The rows of R fall into 4 groups, and each row is roughly a mix of its group's hidden directions; one row fits no group.
R:
[[ -4 -42  -9  20 -36 -13  18 -56   5   7]
 [  2  31 -40 -50   9  36 -19   7   9 -21]
 [ -4 -61  14   9 -17  28 -41 -24  -3  -4]
 [ 50  48  -6 -19  21  20 -13   6   5 -32]
 [ -3 -27  22  40 -14 -55  16  28  11   8]
 [  5  -7 -18   4  19  47 -46 -35  21 -22]
 [-23 -68  26 -14  -9   2  -4   1 -32  11]
 [  4  35 -13 -36  35  34 -24  33   5 -23]
 [-20   6  39 -57 -15  -3  24   0 -26 -22]
 [  1 -26  15  25 -32   0  23 -54 -26  24]
 [ 13 -14  13  44  10  52 -25  -3 -29  23]
 [-20 -23  50 -41 -28  -2  20  -6 -24 -18]
 [-32 -11 -28 -37   7 -41   4 -22  41   4]
 [ 15   2 -31  34  23  35 -40 -23  31  -9]
 [  1  -9 -15 -42 -37  34  14  29 -18  36]
 [-20  16 -17 -25  49  -3 -30  -9  48  -7]
 [  3  54   9 -32   4 -29  17 -11  21 -38]
 [-34 -19  49  27  34  -2 -21 -12 -12 -26]
 [ 23 -27  18  30 -38 -29  28  32 -27  -7]
 [ 22  -5 -38  17  18 -13  32  20  53 -17]
 [-21  22  33  40 -19  13  -5   4 -38  40]
 [  9  -1 -24 -46 -38  25 -14  24 -32  25]
 [  5 -30  15  26   8 -63   7  25  25 -13]
 [ 13  17  -2  51  37 -29   1 -28  27 -22]
 [ 42  19 -53   2  -6 -18  26   4  36   7]
 [-24 -17  11 -22  18  38  17 -60  -3  -9]
 [ 21   0 -44 -36 -34  27 -14  27 -20  18]
 [ 11 -27  11  18  19 -53   1  35  27 -30]
 [-25 -42 -14 -23  -3 -38  24  -7  35 -29]
 [ 27  -3 -45 -11  -7  -7  41  27  42   5]
 [ 29   2 -45 -27 -25   3  34  28  22  24]
 [ -9  41  44   1 -21 -18  28   6 -36  26]
 [ -5   1   0   6  -3 -47  40  41 -22  34]
 [-14  51   2 -15 -17   6  -1  39 -28  41]
 [-18  67  13   7  15  -4 -15 -33  20 -18]
 [-19 -45  43 -19 -30 -18  19   9 -31   6]
 [ 24   1 -41 -35 -31   8  21  27  -5  39]
 [ 12   6 -25 -39 -41  35  -7  19 -27  30]
 [-15 -41  41 -28 -26  24 -15 -25 -15 -22]
 [ 15 -38 -14  12  35  42 -27 -22  -5  33]
 [  0 -62 -28 -23  10 -14  11  -4  31 -28]
 [  0 -52  15   8 -18  34 -41 -32   2 -13]
 [-26 -21  23 -31  -1 -29  37  27 -38  18]
 [ -8  61  27  24 -13  10 -14   0 -30  28]
 [ 40  46 -38  19 -13  -3  -1 -31  -5  24]
 [ 10  39   4  32  -5  27 -16 -41 -33  29]
 [-40 -27  43 -22  -3  17 -27   9 -39  -2]
 [-23   1 -40 -24  17  -9 -30 -26  29  42]
 [ 41  48 -36  20 -12  -2  -2 -33  -1  21]
 [ 11  54 -20  19  16 -30  36  26  15  13]
 [ 11 -24  24  21  29 -54  -2  30  21 -22]
 [ 20   4 -36 -30 -34  33  -6  21 -26  35]
 [-24  35  32  10  15 -29  -5  22  -9  52]
 [-50  16  -7  20 -25 -16 -21  -5  -2  52]
 [-45  -9 -28  24 -36 -15 -28  14   7  35]
 [  8 -18  23  37 -41 -32  28  24 -26  16]
 [-42 -32  48 -20   1  10 -21  10 -33  -5]
 [ 28  -9  -1  32  14  53 -30   5 -28  27]
 [ 10   6  -1  27  26 -49  33 -10  44 -13]
 [-21 -27  10  -7   6 -35  37  34 -35  32]
 [ 11  49  27  25 -15  20  -9  17 -40  27]
 [ -2  22 -27 -42  38  32 -27 -15  21 -22]
 [  1  28  38  40 -20  22  -1  15 -44  18]
 [ 32   4   7  19 -34  16   3  53 -40   1]
 [  4 -19  11  -4  -7  48 -38 -41  16 -33]
 [ 19   3 -20 -25 -30  45   9 -35 -39 -11]
 [-26 -42  20 -19  -1 -25  26  25 -39  25]
 [ 25 -35  12  17 -30   8  23  47 -31 -17]
 [  4   9 -10 -33 -38  29 -23   3 -46  33]
 [  5 -18  14  -4 -11  45 -39 -41  14 -34]
 [  5 -39  21  35 -14 -59  19  -4   3   3]
 [  5  -7  18 -21 -36 -33  43  35 -29  11]
 [-16  44  29 -11  23 -23  -5  -7 -26  48]
 [ 21 -11  -7  -4 -45  35  20 -27 -47  -5]
 [ 32  20  24  28 -19  29   0  36 -44  -1]
 [ 37  21 -42  14   4 -24  27  -1  47  -8]
 [ 11  10  22  15 -39 -12  26  43 -17 -44]
 [-18 -29  13  -3  -3 -38  35  34 -32  33]
 [ 24   9 -40 -31 -36  25   3  18 -22  37]
 [  5 -47  -6  12   9 -38   5 -41  32 -24]
 [-18 -23  39 -42 -30 -19  22  11 -36   0]
 [  2 -38  16  -7 -24  37 -42 -35   4 -24]
 [-17  23 -20 -25  -2  50 -10 -49  -6  21]
 [-25 -27  19 -43 -28  34  14  33 -13  17]
 [ 15 -27 -38   9  30  33 -37 -13  30 -20]
 [ 18   5 -33 -33 -36  30   5  20 -25  39]
 [ -1  53   5 -27  22  26 -15  44 -18   8]
 [ -8  18 -23 -38  45  18 -27 -16  34 -20]
 [ 10 -72 -21  -1 -11   6   8  26 -12  23]
 [-16  51  10 -12 -12   1  -2  31 -29  47]
 [  0  54 -12 -10  19 -32  42  29  -1  10]
 [ 22  -5 -25 -27 -24  47   6 -35 -29 -24]
 [-18   8  11   7  47 -34 -21  29  46   2]
 [ 24  -4  10  22 -38  12   7  53 -40   0]
 [ 29   9 -51 -33 -36  19 -12  21 -12  15]
 [ -2 -48  17  -3 -17  37 -41 -33   1 -17]
 [ -5 -19  37  42  -9 -51  16   9  -6  27]
 [ 21 -58  -6 -15 -20  -7  28  35 -23  15]
 [  5   3 -18 -31 -32  33 -15  13 -45  38]
 [-15  52  15 -10  -3   3  -2  32 -29  46]
 [-19 -38  46 -36 -25  15   2 -18 -21 -22]
 [-42 -12  64  14  17  -2  16 -17 -11  13]
 [ -9  35  49  23 -23  -1  19   7 -42  20]
 [ 30  10 -36 -10 -12 -26  45  11  41  13]
 [ -6 -27   1  -8 -20 -43  15  35 -35  39]]
Which row in each list fits none of the groups? There is exactly one, and every other row fits one group, some only roughly.
    k_517: [ 31  35 -23  38  14 -31  14 -32  26   1]
    k_556: [ 13 -38  17  22  38 -31   7 -37  20 -25]
    k_229: [-29  42  20 -23  28   6  -8  39 -35  11]
    k_149: [-18 -16 -43 -17  21  -1 -25 -30  47 -18]
    k_578: [ 25 -46   6  26  -6 -40  14  18  13 -39]
    k_178: [ 25  19 -40  48   2 -20 -12  21  24  30]
    k_902: [-12 -45  30  -3 -32 -32  20  17 -33  21]
    k_785: [ 21 -14 -56 -12   7  11 -17  39  19 -32]
    k_825: [ -5 -30 -18 -44 -21  24  10  48 -14  22]
    k_703: [-36 -15  57   8  20  -8 -24 -21 -18 -24]
    k_636: [ 32  24 -22  41  23 -21  22 -26  37  -8]
    k_561: [ 38 -15 -34 -18  25  13 -10   6  28 -49]
    k_874: [-32  44  -2  -9  -9 -19  -6  14  -9  59]
 | k_229
    k_277: [-38 -22  39 -14   3   9  -9   6 -46  37]
    k_929: [ 26 -43 -12   9  -5 -19  13   0  25 -58]
    k_608: [  9  66  -3 -31  30   0 -16 -19  17  -9]
    k_424: [-30 -16  14 -21  -7  29 -51   5 -41 -19]
    k_225: [ -8 -70   9  15  -4  19 -34 -15 -11  13]
    k_66: [-14  41  -6 -28   1  45 -13 -23 -21  39]
    k_835: [  8  28  17  25 -43   5   1  41 -41  17]
    k_538: [ 11  21  45  20 -22  14  21  18 -50  19]
    k_872: [  0 -12 -23 -27 -14  44 -43  35 -26  -4]
    k_289: [-18 -14  16  21  32  -6 -13  -1  38 -58]
    k_163: [-24 -16  29  39 -17 -19  19 -41 -35  -9]
 | k_163
    k_308: [-16  51  25   7 -23  23 -22   1 -42  21]
    k_982: [ 17  10 -26 -40  29  32 -19   6  12 -47]
    k_672: [-33 -31  31 -38 -16  29  -2  25 -33   5]
    k_996: [-32 -19  37 -52  10  12  25  -2 -27 -13]
    k_203: [-14 -10   5 -13  25  51 -27 -40  18 -30]
    k_790: [-37 -33  37 -34 -12  22  -3  26 -32   7]
    k_365: [ 32  24 -38  45  -4 -20 -20  16  22  25]
    k_913: [ -3 -70   7  26 -22  12   9  19 -24  -3]
    k_328: [-18 -29  14 -42 -15  16 -36  19 -42 -15]
    k_438: [ 14  11  12  -6 -42 -51  25  33 -17  22]
    k_279: [-38  -8  62  25  25 -11  -1 -17 -12 -13]
    k_427: [  3  22 -40 -34 -34  50  -1  -6 -18  -3]
 | k_308
    k_940: [ 11 -14  -8  45 -39  23 -18  40 -29   5]
    k_937: [-14 -29  23 -27 -26 -37  23  23 -38  21]
    k_224: [ -6 -61  41   1 -38   3  -5  -6 -17   1]
    k_526: [ 18 -44  15  19  35 -30   1 -27  23 -32]
    k_610: [-11  32  -3 -28   6  51  -5 -37 -30  23]
    k_261: [ -1  16   6  50 -31  30 -22  29 -30  20]
    k_69: [ 23 -46 -23  -6  -9  -7   5 -12  19 -59]
    k_129: [-18  35  -5 -14 -33  40   5  24 -29  36]
    k_843: [  0  59 -23 -39  15 -18 -18 -15  24  10]
    k_43: [ -1 -24 -20 -52 -23  29   7  45 -10   8]
    k_812: [ -9   4   6  42 -10  -3 -28  60 -22  19]
    k_505: [ -5  -5  35  38  27 -51  -1  27  17  14]
    k_58: [  4 -40   6  27  -9 -52   5  28  31 -20]
 | k_812
